Each path below is one point turned by a fixed rotation once a step. After each direction that follows a path, write how fast that rotation turns it, in degrees per step (0 if it stays still).
Each turn is a multiple of 5 degrees from 10 to 175, or 0.
Each row of a path follows its step; steps can be skipped.
Path 1:
step 1: -.29 -.11 -.03 -.19  .21  .01 -.12  .05  .12 -.13  .10  .05 -.28  .09 -.01 -.01 -.01  .02 -.05 -.11  .26  .28  .18  .14  .07  .19  .04  .11  .22 -.23 -.22 -.05 -.10  .01  .11  .00 -.04 -.02  .18  .22 -.13 -.11  .16  .20 -.03  .44  .05  .25  .17 -.35
step 2:  .04  .21 -.17 -.13 -.30 -.28 -.06  .00  .06  .27  .06 -.02  .12  .27  .04  .09  .13 -.12 -.06 -.25 -.14 -.06 -.07  .25  .05 -.17  .10 -.04  .08  .12  .09  .04 -.10 -.09 -.14  .09  .11  .22 -.01  .38  .02 -.18  .48 -.03  .06  .05  .18 -.11  .30 -.14
step 4: -.09 -.04 -.33 -.14 -.12 -.16  .24 -.12 -.03 -.21 -.09  .16  .01  .13 -.17  .00 -.05 -.01 -.04 -.33 -.17  .20  .26 -.04  .00  .07 -.22 -.20 -.12 -.17 -.39  .04  .11 -.17 -.11  .00  .20 -.16  .14  .04 -.27 -.26  .34  .03 -.13  .05  .11 -.14  .14  .04
step 7:  .20 -.05 -.43 -.03 -.28 -.13  .10  .09 -.02  .06  .08 -.01 -.06 -.29 -.06 -.05 -.10 -.21 -.01  .18 -.10  .12  .00  .02 -.01  .39  .21  .27 -.06 -.08 -.22  .09  .18 -.35  .01  .05 -.29  .28  .03  .00 -.02 -.24  .16 -.03 -.25 -.09  .14 -.08  .00 -.01
step 11: -.18 -.18 -.21  .20  .00  .03  .00  .10  .15  .25  .22 -.23 -.11 -.15 -.01 -.06 -.02 -.27  .17  .03  .09 -.11  .00  .30 -.09 -.05 -.08  .04  .24 -.16  .04 -.09  .27 -.03 -.36  .26  .24  .11 -.13 -.15  .05  .23 -.16  .26 -.24 -.07 -.06 -.19  .19  .01
step 14: -.07 -.16 -.30  .25  .05  .15 -.08 -.03 -.01  .25 -.01  .15  .13 -.21 -.32 -.38 -.07  .02 -.08 -.29  .21 -.03 -.02  .26 -.26  .01 -.21 -.06 -.07 -.09  .08  .03  .16  .19  .15 -.16  .16  .12  .04  .15 -.11  .36 -.16 -.06  .13  .06 -.03  .00 -.25 -.01
step 21:  .14 -.24 -.15  .07 -.18  .11 -.24  .02 -.12 -.03  .08  .32  .15  .00 -.14  .19  .04 -.18 -.21  .37  .03  .34 -.25  .17  .03 -.34  .19  .14 -.02 -.02 -.18  .08 -.12  .01  .20  .00 -.10  .05 -.12 -.36  .01 -.06  .14 -.08 -.10 -.15  .06  .00  .17  .19
 .10 -.02  .04  .02 -.05 -.01  .03 -.01  .06  .04 -.07 -.03 -.04  .05 -.05 -.07 -.05  .02  .03  .02  .00 -.06 -.05  .06  .02 -.02 -.01  .11  .00  .01 -.01 -.04 -.05 -.01  .00  .08  .06 -.09 -.04  .06  .01  .07  .01  .02  .03 -.01  .03 -.01  .00  .04 => 130
-.02  .00 -.01 -.01 -.04 -.03  .00 -.02 -.08  .04 -.06 -.04  .08  .09  .02 -.09 -.01  .06 -.03 -.07  .03 -.01  .00 -.04 -.08 -.07 -.06 -.03 -.08  .00 -.02  .04 -.04  .01 -.01 -.07  .05  .01  .04  .06  .03 -.01  .05 -.04 -.02 -.04 -.09  .00  .01  .02 => 175
-.06 -.05  .05  .06 -.01  .03 -.05 -.03  .00  .06 -.01 -.06 -.04 -.03 -.02  .00 -.05  .08 -.07  .05  .02  .00 -.01 -.02 -.01 -.12  .01 -.06 -.02 -.04 -.04 -.06  .12  .00 -.02  .01 -.02 -.01 -.04  .01  .02  .02 -.06 -.01  .06  .01  .03 -.03  .06 -.07 => 135
-.03 -.04  .01  .07  .02 -.03  .04  .08 -.07 -.07 -.01 -.04  .06  .03 -.10  .02  .02  .00  .04  .01 -.03  .04  .04 -.03 -.01 -.02  .07  .05  .08  .00  .08 -.04  .04  .04 -.02 -.05  .02 -.01 -.03  .08  .01  .07 -.01 -.06 -.04  .05 -.02 -.03 -.04 -.02 => 20
-.06  .00  .02  .03 -.02 -.09 -.04  .02  .02 -.01  .07  .04 -.01 -.05  .03 -.01 -.03  .01  .03 -.03  .01 -.03 -.06  .02 -.05 -.04  .05 -.08 -.02  .04  .08  .07 -.05 -.02  .04  .04  .10  .08 -.06  .04 -.05  .06 -.02  .04  .01 -.03  .03 -.05 -.03  .01 => 120
 .03  .06 -.06  .04  .00 -.03  .05  .04  .00  .02  .01 -.04  .00  .00 -.01  .02 -.05 -.04  .02 -.04 -.04 -.10  .03  .01  .05 -.01 -.03 -.03  .07 -.02 -.11 -.05 -.02  .05  .02  .04  .02  .11 -.06 -.01  .00 -.04 -.01 -.05  .01 -.10 -.04 -.01 -.05 -.07 => 160
Path 2:
step 3:  .20  .03  .13 -.05 -.05 -.32 -.07  .08  .31  .03 -.09 -.06  .08 -.13  .15  .00  .15  .21 -.16  .10  .04  .08 -.26  .04 -.18  .35 -.18  .14 -.06  .23  .12  .29 -.15 -.09  .18  .09 -.03  .15 -.05  .01 -.25  .03  .29 -.03  .25  .09  .07  .00  .03 -.18
step 6:  .00  .06  .23 -.18 -.05  .18 -.09 -.11  .28  .18 -.14 -.19  .06  .01  .25 -.06  .10 -.02 -.21 -.02 -.05  .13 -.01  .07 -.03  .06 -.14 -.10 -.45  .14  .00 -.09 -.03 -.30 -.08 -.05 -.13  .13 -.14 -.27 -.12  .14  .12  .27 -.18  .16  .15 -.09  .18  .11
step 15: -.33  .08  .11 -.01 -.01  .07 -.06 -.29 -.02  .00 -.18  .05  .11  .07  .03 -.14 -.20 -.19 -.04 -.20 -.05  .00  .13 -.05 -.25  .23  .07 -.07  .01 -.15  .07  .01  .09 -.36 -.05  .26 -.25 -.32 -.27  .17  .04  .03  .17  .05 -.15 -.12 -.08  .11 -.01 -.31
step 16:  .00 -.08 -.20  .06  .15  .00 -.02  .18  .23  .13  .19  .14 -.18 -.03  .10  .11  .18 -.37 -.01  .01  .10  .12 -.08  .32  .27 -.03  .04 -.01 -.19  .13 -.20  .06  .04  .00 -.05 -.28  .03  .23 -.15 -.30  .00  .39 -.01 -.01  .01 -.11  .01  .09  .15 -.01
step 17:  .14 -.35  .02  .21 -.21 -.10  .21 -.15 -.11  .09  .03 -.17 -.10  .15 -.01 -.12  .09  .07  .00 -.01 -.19 -.39  .05 -.40 -.18  .05  .03  .02  .09 -.17 -.18 -.12  .00  .34  .09  .18 -.19  .04  .11 -.22  .02 -.09 -.05  .10 -.10 -.05 -.10 -.08 -.11  .10
step 20:  .18 -.08  .05  .01  .07 -.42 -.03 -.11 -.32  .15 -.02 -.25  .09  .09 -.08 -.18 -.17  .02  .21 -.01 -.09  .08 -.09 -.03  .15  .17  .19 -.12 -.03 -.35  .16  .04 -.09  .22  .05 -.06 -.22  .11 -.06 -.12 -.23  .10 -.27 -.14  .00  .19  .09  .01 -.22 -.01
step 23:  .11  .07 -.07  .06 -.05 -.06  .05 -.08 -.01  .02  .11 -.21 -.22  .03 -.14 -.14  .03 -.13  .04  .01  .17 -.15 -.15  .13  .03  .43 -.13 -.05  .06  .12  .11 -.13 -.23  .23  .55 -.17 -.09  .26 -.09 -.12  .08  .16  .05  .00  .18  .09  .18 -.03 -.10 -.06
-.06 -.07 -.06 -.02  .05  .06  .01 -.08  .04 -.01  .03  .08  .02 -.01  .02  .01  .02  .05 -.05  .05  .03  .03 -.02 -.01  .07 -.02 -.05  .02 -.12  .02 -.03 -.01 -.04  .03  .05 -.06 -.02 -.02  .02  .01  .07 -.02 -.03  .01  .03  .11 -.04  .02  .05  .02 => 145
 .00  .03  .00 -.08 -.07  .03  .04 -.04 -.01 -.02  .06 -.01 -.03  .03  .07  .00  .03 -.07 -.02  .02 -.06  .03  .04 -.01 -.09 -.01  .01 -.01 -.07 -.09 -.11  .00  .01 -.01  .04 -.06  .06  .05  .01 -.07  .00  .04 -.02 -.02 -.06 -.05 -.05 -.03  .03  .04 => 70
 .00 -.01 -.02 -.10 -.01  .03 -.04  .03 -.03 -.02  .03  .02  .06 -.03 -.01 -.09 -.03  .10  .08  .02  .04  .07 -.03  .01 -.02  .00  .01 -.03 -.04  .00  .08 -.05  .10  .03  .04 -.01 -.02 -.01 -.05 -.04  .00 -.02  .04 -.04 -.08 -.03  .08 -.05  .04  .02 => 45
-.07  .02  .08 -.01 -.04  .03  .08  .04  .05  .03  .01  .02  .07 -.07  .08 -.05  .07  .03 -.04 -.02  .00  .02 -.07  .01 -.06 -.04  .04 -.01  .07 -.03  .01 -.06  .03  .02  .01 -.03  .02 -.04 -.03  .07  .01 -.05  .01 -.03  .08 -.01 -.09  .02 -.04 -.01 => 100
 .03  .01 -.04  .01  .00  .02  .06  .01 -.11 -.06 -.02  .02  .14  .06 -.05  .02 -.04 -.03  .04  .01 -.06 -.05  .02 -.10  .00 -.07 -.04  .02  .00  .04  .00 -.03  .04  .00  .06 -.03 -.05 -.01  .00  .07 -.04  .05 -.01  .01  .06 -.03 -.05 -.04  .00  .03 => 110
 .04  .01 -.10 -.06  .04 -.03 -.01  .09 -.02  .02 -.05  .01 -.01 -.02 -.07 -.03  .02 -.06 -.02  .02 -.04  .11 -.08  .05  .00 -.01 -.03  .01  .08 -.02 -.05 -.02 -.03 -.03  .01  .00  .01 -.03 -.04  .00  .07  .04 -.08  .00 -.02  .05 -.03 -.08 -.05  .00 => 160
 .02  .01  .01 -.05  .08 -.05 -.05 -.06 -.02  .08 -.02  .06  .04 -.06  .01  .02  .14  .02  .03  .00 -.02 -.05 -.01 -.04  .04 -.01  .00  .08  .00 -.04 -.02  .05  .03 -.02  .01 -.03  .05  .01 -.02  .07 -.07  .02 -.07 -.03 -.04 -.05  .07  .03  .00 -.02 => 175
Path 3:
step 5: -.16 -.09  .12 -.19 -.01  .07  .30 -.11  .07 -.12 -.04  .13 -.27 -.03  .04 -.07  .13 -.41  .17  .03  .02  .20  .20 -.10  .06 -.17 -.14  .09  .02  .08  .11 -.10 -.08  .14  .31  .02 -.01  .20  .02 -.12  .39 -.05  .13  .02 -.03 -.18 -.05 -.06 -.03  .09
step 13: -.03  .01 -.12 -.09 -.19  .11  .04 -.02  .24 -.07 -.18  .00  .14 -.24  .00 -.04 -.21 -.32  .10  .15  .02  .04  .00 -.21  .11 -.13 -.19  .09  .03  .20  .27  .09 -.01  .12  .02  .20  .17 -.10  .01 -.16  .24 -.03  .14  .30 -.22 -.02  .07 -.01  .21 -.24
step 15:  .16 -.06 -.13  .03 -.09 -.09 -.18 -.14  .09 -.10 -.01  .14 -.06 -.07  .20 -.11 -.02 -.13  .44 -.01 -.04  .12  .08 -.14 -.16 -.06 -.09 -.12 -.16  .29  .06 -.05  .06 -.05 -.08 -.04  .12 -.18 -.36  .03 -.20  .21  .14  .09  .28  .09 -.07  .17 -.04  .17
step 16: -.08 -.07  .19 -.04 -.12  .22  .18 -.01 -.01 -.02  .41  .23 -.02  .07  .17  .16  .00 -.09  .02  .01  .11 -.05  .33  .10  .06 -.17 -.01  .01  .01 -.14 -.02 -.31 -.08  .07 -.07  .01  .21  .02 -.09 -.02 -.03  .12  .06  .13  .29 -.28  .01 -.15 -.05  .31
step 18:  .03  .00  .14 -.02 -.04  .16 -.20  .02  .04 -.16  .19 -.07 -.01 -.14 -.08 -.05  .14 -.05 -.14 -.06 -.17  .08 -.10 -.13  .15  .20  .01  .24  .02 -.19  .21  .01  .14  .06 -.07  .22  .26  .13  .10 -.27 -.14  .04  .21 -.22 -.03  .17  .04 -.43 -.05  .19
step 19: -.14 -.09  .19  .00 -.14 -.09 -.02  .25 -.03 -.11 -.16 -.05 -.22  .09  .19 -.11 -.07 -.15  .14  .00 -.07 -.38  .00 -.03  .11  .14 -.07  .06  .06  .05  .10  .01  .43 -.13 -.37  .08 -.09 -.18 -.01 -.08 -.03  .12  .07 -.03 -.26  .03 -.19 -.07  .14 -.14
step 22: -.01  .07 -.23 -.07  .12  .03  .07  .14  .38  .08  .26 -.07 -.18 -.19  .09 -.29  .03  .06  .02 -.01  .05  .32  .03  .04  .12 -.14 -.23  .37  .18 -.03  .11 -.18 -.01  .04  .11 -.11  .08  .00  .04  .22  .02  .24  .13  .10  .01 -.19 -.03  .05  .12  .02
-.03 -.09 -.10  .05 -.03  .01 -.07  .06 -.02  .08  .01 -.07 -.02  .04 -.14 -.04  .01 -.04 -.05 -.02  .01 -.05 -.03  .03  .00  .05  .00  .02  .05 -.04  .00  .00  .09 -.01 -.03 -.01 -.02  .00  .01 -.01  .08  .03 -.03  .02 -.03  .03 -.04 -.04 -.03 -.04 => 40
 .01  .04  .02  .05  .08  .00 -.04  .11  .08 -.04  .02  .07 -.08 -.04 -.06 -.06 -.04  .00  .05  .04 -.11  .03 -.07  .00 -.01 -.02  .01  .00  .04  .03 -.01  .01  .01  .01  .03  .07 -.06  .04  .01  .00  .04 -.06  .04 -.07  .01 -.01 -.02 -.02  .02  .04 => 85
-.05  .04  .02  .04 -.04 -.12 -.04  .03 -.01  .04  .01  .11 -.01  .02  .04 -.01 -.03  .05  .00  .02  .02 -.06 -.02 -.03 -.03 -.01  .02  .03 -.06  .10  .05  .04  .01  .02 -.03 -.06  .05  .03 -.04 -.03  .00 -.05 -.06  .07 -.03  .08 -.06 -.03 -.02  .00 => 65
 .03 -.05 -.03  .03  .06  .04  .01 -.01  .01 -.01 -.03  .04  .02 -.04  .04  .03  .03  .01 -.02 -.05  .00 -.09  .01 -.05 -.12 -.03 -.02  .01  .04 -.02  .08  .01 -.01  .08 -.06  .07 -.05  .07  .03 -.01  .03  .06  .05  .02  .05  .10  .06  .02 -.04  .03 => 130
-.06  .00  .02  .00 -.10  .00  .03  .01  .04 -.08  .02 -.13 -.01  .09  .05 -.03 -.06 -.03 -.01  .01 -.07  .04  .01 -.07 -.05  .02  .01 -.03 -.03  .01 -.03  .04 -.05  .01 -.08  .03  .00  .02  .05  .00  .05 -.05  .02  .01 -.04  .06  .03  .02  .01 -.05 => 55
Path 4:
step 1:  .16  .15  .11  .00 -.19  .13  .12  .14  .04 -.05  .08  .12 -.06 -.31 -.22  .08 -.01 -.14  .06  .24 -.02  .48 -.01 -.03  .10 -.20  .04 -.41  .03 -.09 -.12 -.09  .19  .12 -.16  .08  .08 -.10 -.05 -.14  .20  .05  .21 -.05 -.06  .10 -.22 -.09 -.07  .11
step 3:  .10  .17 -.08  .03  .13  .24  .14  .10  .40  .06  .03  .03 -.03 -.24  .07  .00 -.16 -.07  .00  .06 -.09  .26 -.25 -.40 -.05  .08  .03 -.11  .04  .05 -.08 -.01  .09 -.03 -.28  .01 -.27 -.18 -.10 -.15 -.09  .12  .02  .12  .14 -.20 -.25 -.01 -.08  .15
step 4:  .41 -.06 -.12 -.08 -.23  .11  .20  .17  .19  .22  .31  .17 -.18 -.10  .01  .07 -.03 -.16 -.15 -.01  .05 -.02 -.16  .02  .13  .15  .09 -.26 -.07 -.11 -.17 -.04  .00  .03 -.16 -.01 -.14  .17  .02  .00 -.03 -.32 -.02  .18  .00  .15 -.12  .18  .21  .19
step 13:  .12 -.01 -.11 -.17  .08  .27  .27  .24 -.04  .03  .11  .16  .09 -.09 -.04  .12 -.03 -.16 -.16 -.03 -.07  .18 -.07 -.10  .03 -.12  .22 -.18 -.07 -.27 -.19  .16  .42  .06  .27  .20 -.26 -.18  .10 -.17  .06 -.05 -.01  .20 -.12  .05 -.15  .07 -.15 -.01
step 15:  .18  .21 -.07 -.04  .08 -.02  .09  .28  .11  .25  .26 -.02  .03  .00 -.02  .08 -.15 -.19  .13 -.06  .15  .15 -.09 -.13 -.06 -.06 -.01 -.20 -.06 -.27 -.06 -.03  .09 -.01 -.01  .08 -.17  .05 -.07 -.09 -.08  .42  .04  .19  .10  .14 -.32  .17  .24 -.25
step 20:  .21  .15  .10  .01  .04  .26  .19  .26 -.02  .05  .40  .22 -.04  .03  .08  .13 -.05 -.12 -.10 -.03  .06  .05 -.01  .03 -.11  .18  .07 -.45  .01 -.03 -.19  .15  .23  .01 -.31 -.02 -.24 -.12 -.08 -.13 -.04 -.07  .07  .21 -.09 -.02 -.08 -.18 -.07  .12
step 23:  .22 -.07  .03 -.14 -.18  .11  .13  .25  .26  .26  .28 -.02  .03 -.07 -.05  .04 -.11 -.03  .06  .05 -.06  .36  .10 -.35 -.04  .15  .05 -.19 -.20 -.19  .21  .09  .12  .01 -.09  .13  .00 -.02  .15  .09 -.04  .11 -.03  .03  .01  .29 -.18  .07  .26 -.18
-.09  .04  .02 -.05  .03  .03 -.03  .05 -.03  .00  .00  .03  .01 -.03  .01  .09  .05 -.04  .04 -.01 -.05  .04  .02 -.01  .00  .00  .08  .01 -.05  .05 -.04  .11  .03 -.03 -.04  .07  .05  .02  .01  .02 -.10 -.02 -.01 -.03 -.08 -.04  .07 -.03  .05 -.03 => 100
 .00 -.01  .05  .01 -.01 -.03 -.03  .01 -.02  .07  .00  .03  .03  .03 -.04  .02 -.09  .08 -.07  .07 -.02  .01  .09 -.03  .02 -.01  .03 -.04  .00  .11 -.11  .05  .03  .00  .02 -.05 -.01  .02 -.01 -.05  .10  .00  .02  .02 -.03  .05  .04  .02  .01 -.02 => 95
-.05 -.02  .06  .06 -.06  .00  .02  .05  .04  .06  .06 -.02  .04  .02  .11  .03  .00  .04  .01  .01  .02 -.06 -.01 -.02  .07  .07 -.04 -.01  .11  .03  .01  .00  .06 -.01 -.01  .01 -.04  .03  .00  .03 -.08 -.03  .07  .02  .04 -.02 -.07 -.02  .08  .00 => 90
-.04  .04 -.05  .03 -.09  .02 -.02  .02 -.10  .00  .01  .01  .00  .00  .07 -.06 -.06 -.05  .01 -.02 -.03  .03  .07 -.03  .00 -.03  .00 -.03  .01  .04 -.01  .00 -.02  .04  .00  .07 -.03  .00  .01 -.07  .00 -.03 -.15  .03  .09 -.08 -.02  .01  .00  .01 => 65
 .01 -.06 -.03 -.01 -.01  .00  .13  .01 -.06 -.04  .02  .06 -.03  .00  .01 -.04  .03  .05 -.04 -.08  .04 -.11  .00  .02  .03  .02  .03 -.07 -.05 -.02 -.05  .10 -.01  .00  .00  .00  .00  .00  .04  .03  .02  .08  .03  .00  .07 -.03  .06 -.01  .02 -.03 => 160
Path 5:
step 1: -.21  .08  .08 -.21  .11  .04  .35  .11  .13  .13 -.03 -.09 -.21 -.03 -.26  .20 -.07 -.09  .23  .20  .20  .17 -.25  .14 -.35  .23 -.15  .18 -.14 -.26  .00  .34  .19 -.06 -.10  .02 -.12  .21 -.20 -.13  .08 -.10 -.12 -.16  .02 -.03  .27 -.02  .00  .19
step 3: -.16  .07  .02 -.03 -.04  .24 -.08  .10  .08 -.11 -.28  .03 -.44  .17  .18 -.11 -.32  .04  .24  .35  .33  .02 -.17  .06 -.35 -.14 -.02  .12  .16 -.13 -.12 -.01 -.10 -.03 -.01  .11 -.02 -.24  .04  .07  .28 -.01  .11 -.24  .22 -.08  .19  .01  .13  .10
step 6: -.21  .03  .12 -.10  .21 -.14 -.16  .13  .26  .00  .04  .01 -.06  .12 -.04 -.25 -.12  .23  .03  .11  .50  .03 -.33  .14  .05  .05 -.15  .17 -.09 -.03 -.25  .07  .26 -.15 -.21 -.02 -.20 -.31 -.05  .19  .15 -.33  .15 -.11  .16 -.07  .14 -.06 -.05  .06
step 9: -.16  .31 -.08 -.09  .12 -.20 -.19 -.06  .34  .03  .04 -.12 -.01  .23  .05  .19 -.05 -.12  .19  .15  .35 -.21 -.20 -.04 -.07  .06  .10  .01 -.19 -.33  .12 -.13  .29  .08 -.15 -.16 -.14  .01 -.21 -.13 -.03 -.28  .11 -.21  .00  .14  .21 -.31 -.09 -.08
step 10: -.29  .23 -.05 -.18  .05 -.08 -.21  .23  .12 -.11 -.03 -.04 -.08 -.04 -.03  .12 -.19 -.01  .18  .29  .12 -.21  .06  .04  .09 -.15 -.04  .18  .08 -.44 -.11  .27  .20  .08 -.10 -.22 -.10  .10  .15 -.11 -.08 -.33  .26 -.12 -.14  .38  .09  .09 -.18 -.10
step 13: -.06  .09 -.36 -.09  .11 -.17  .14 -.22  .31 -.05  .07  .14 -.03  .10 -.34  .05 -.10 -.08  .33  .25  .14  .07  .06  .13  .15 -.04 -.24  .22  .06 -.37  .01  .05 -.01 -.17  .23  .19 -.19  .06 -.04 -.10  .13 -.34 -.03 -.07  .00  .23  .06  .24 -.08 -.04
step 17: -.08  .08 -.14  .20  .06 -.19 -.10 -.06  .14  .06  .35 -.28 -.10  .11 -.02  .23  .05 -.10  .03  .06  .35 -.02  .05  .08 -.34  .05 -.21 -.07  .31  .01 -.13  .18  .27 -.05  .31 -.06 -.03 -.03 -.25 -.12 -.11 -.32 -.15 -.28  .02  .18 -.03 -.09 -.04  .26
-.02 -.02  .04 -.06  .05  .06  .01  .01  .02 -.05 -.07 -.03 -.09  .00  .02  .01  .01  .00 -.02  .06 -.01  .14  .01 -.03 -.03  .01  .00 -.03  .02  .12 -.05  .03 -.01 -.03  .04 -.06 -.04  .03 -.04 -.01 -.03  .01 -.06 -.02  .10 -.03 -.02 -.06 -.03 -.01 => 20
-.04  .00  .07 -.01  .04 -.01  .12 -.03 -.03 -.02  .02  .03 -.05 -.05 -.01 -.03 -.05 -.01 -.01 -.03 -.03  .03  .08 -.01  .04  .03  .07  .05 -.08 -.03  .01  .06 -.02 -.01  .05 -.04  .02  .05  .00 -.03  .10 -.06  .05  .01 -.06  .05  .01 -.01 -.03 -.05 => 125
 .04  .07 -.14  .02 -.01 -.03 -.01 -.09  .09 -.07  .02  .01  .00  .04 -.06  .06 -.05 -.03 -.04 -.07 -.01  .05  .02  .02 -.07  .02  .03 -.03 -.03  .01  .05 -.02  .01 -.01  .08  .00  .00  .00 -.01 -.03  .02  .04 -.05 -.03 -.03  .01  .06 -.04 -.06  .01 => 85
 .02  .00 -.03  .04  .03 -.02  .01  .01  .06  .10 -.02 -.03 -.01 -.09  .00 -.06 -.02  .07 -.08 -.03  .06  .04  .04  .00 -.03  .03 -.09  .01  .03 -.09 -.04  .07  .02 -.03  .03 -.03  .00  .03 -.03  .00 -.03  .02 -.01  .10 -.03 -.11 -.03  .01 -.01 -.01 => 65
 .02  .00 -.02  .08  .03  .02 -.01  .04  .06 -.01  .02 -.02 -.02  .01  .06 -.05  .13  .01  .04 -.02 -.02 -.02  .05  .02 -.09 -.09  .03 -.01 -.02  .05 -.05  .01 -.05 -.04 -.02  .05  .00  .00 -.10  .03  .01 -.05  .04 -.06 -.06 -.04  .03  .02 -.06 -.08 => 125
